Read these off the row that follows.
1) What is the entry just right of 105?
2) What is the entry just right of 79?
3) What is the median entry?
(15, 79, 105, 90, 0, 210, 153, 161, 64, 133, 33, 102, 226)
1) 90
2) 105
3) 102

data =
[[ 1.26 -2.84 -5.89  1.92 -0.75 -5.95 -0.80 -1.51 -0.97  2.43 -2.75  3.21
  -0.08  1.08  4.49]
 [ 3.04  2.37  1.84  3.11  2.69  1.85  2.68  2.57  2.65  3.21  2.36  3.34
   2.83  3.02  3.55]
 [ 3.03  2.36  1.84  3.11  2.68  1.85  2.67  2.57  2.65  3.21  2.35  3.34
   2.82  3.01  3.55]
 [-3.04  2.12  6.02 -3.83 -0.48  6.07 -0.41  0.47 -0.20 -4.51  2.05 -5.48
  -1.38 -2.84 -7.10]
 [ 2.96  2.31  1.80  3.03  2.62  1.81  2.61  2.51  2.58  3.13  2.30  3.25
   2.76  2.94  3.46]
 [ 1.16 -2.66 -5.51  1.78 -0.71 -5.57 -0.75 -1.42 -0.92  2.26 -2.57  2.99
  -0.08  1.00  4.18]
 [-3.04  2.14  6.03 -3.84 -0.48  6.08 -0.41  0.48 -0.19 -4.51  2.05 -5.49
  -1.36 -2.83 -7.11]
 [ 1.23 -2.79 -5.79  1.88 -0.73 -5.85 -0.78 -1.49 -0.96  2.39 -2.70  3.15
  -0.08  1.06  4.41]
 [ 2.96  2.31  1.79  3.03  2.62  1.80  2.61  2.51  2.58  3.13  2.30  3.25
   2.75  2.94  3.45]
 [-3.12  2.18  6.17 -3.92 -0.49  6.21 -0.43  0.48 -0.20 -4.61  2.10 -5.61
  -1.41 -2.90 -7.27]]
The entry just left of 1.79?
A: 2.31
The entry just right of -2.57 -> 2.99
The entry just left of the largest entry: -0.49
The entry just left of 3.02 is 2.83

Questions about the array below. Indices start at 0.
1) Report the entry at row 0, column 0.
2) Report the bottom-right entry.
3) Report the entry directly above 56.0.
4) Report the entry in the bottom-left corner.
5) Report the entry in row 0 and column 1.
6) Report the entry at row 2, column 1.
7) Report the entry in row 2 and column 0.
8) Report the entry just left of -140.1.
[[-39.1, -152.5, -51.4, 79.4, -111.3, -126.9, -90.6, -96.7, -107.4, -87.8, -123.8],
 [-143.6, -28.3, 96.4, -112.2, -23.5, -2.2, -124.6, -130.0, -41.5, -5.4, 114.4],
 [-136.8, -238.0, 162.0, -21.7, -193.1, 88.5, -44.9, 129.7, -182.4, -125.8, 65.9],
 [-37.0, -58.5, -153.4, -62.9, -12.5, -111.8, -160.2, -70.3, -61.7, 43.0, -65.0],
 [-102.0, -77.2, -140.1, -97.7, -44.6, -24.2, 100.0, 38.9, -83.2, -147.6, -10.3],
 [-123.4, -67.5, -81.3, -128.1, -37.9, -141.7, -74.3, 33.0, -55.9, -106.9, 28.1],
 [-64.7, 71.2, -24.4, 44.3, -1.4, 73.9, -30.3, -145.4, -101.7, -20.3, -165.7],
 [-56.8, -30.7, 0.1, -100.4, -20.2, 11.9, -18.5, 56.0, -74.9, -6.6, -108.2],
 [-92.5, -63.7, -47.2, 28.4, -123.2, 66.6, 71.4, -180.7, -88.7, -91.6, -113.1],
 [-165.3, -134.2, 128.4, 64.0, -92.6, -60.7, -71.5, -148.9, -95.3, -84.3, -101.5]]
1) -39.1
2) -101.5
3) -145.4
4) -165.3
5) -152.5
6) -238.0
7) -136.8
8) -77.2

Read these off the matrix that follows. Indices start at 0.
1) Read off the entry in row 2 and column 2.
2) Read off the entry in row 0 and column 1.
3) Read off the entry in row 1 and column 0.
4) Read off the entry directly above -496.
5) Read off the entry just right of the smallest entry.
6) Read off the entry just right of -491.
7) Read off the top-left entry.
8) Read off the entry directly above -246.
[[  39  -77 -393  449  383  114 -308  126 -401 -134]
 [-264  509 -176 -437 -226  389 -522 -130  298 -473]
 [  76 -227 -320 -203 -306 -363  -61 -152  279  125]
 [-491 -263 -149 -246 -213 -366  279  696  793 -349]
 [ -21  573  106  -92   16  155 -688  -96 -496 -387]
 [-416 -389 -120  304  425  588 -349  906 -149 -438]]
1) -320
2) -77
3) -264
4) 793
5) -96
6) -263
7) 39
8) -203
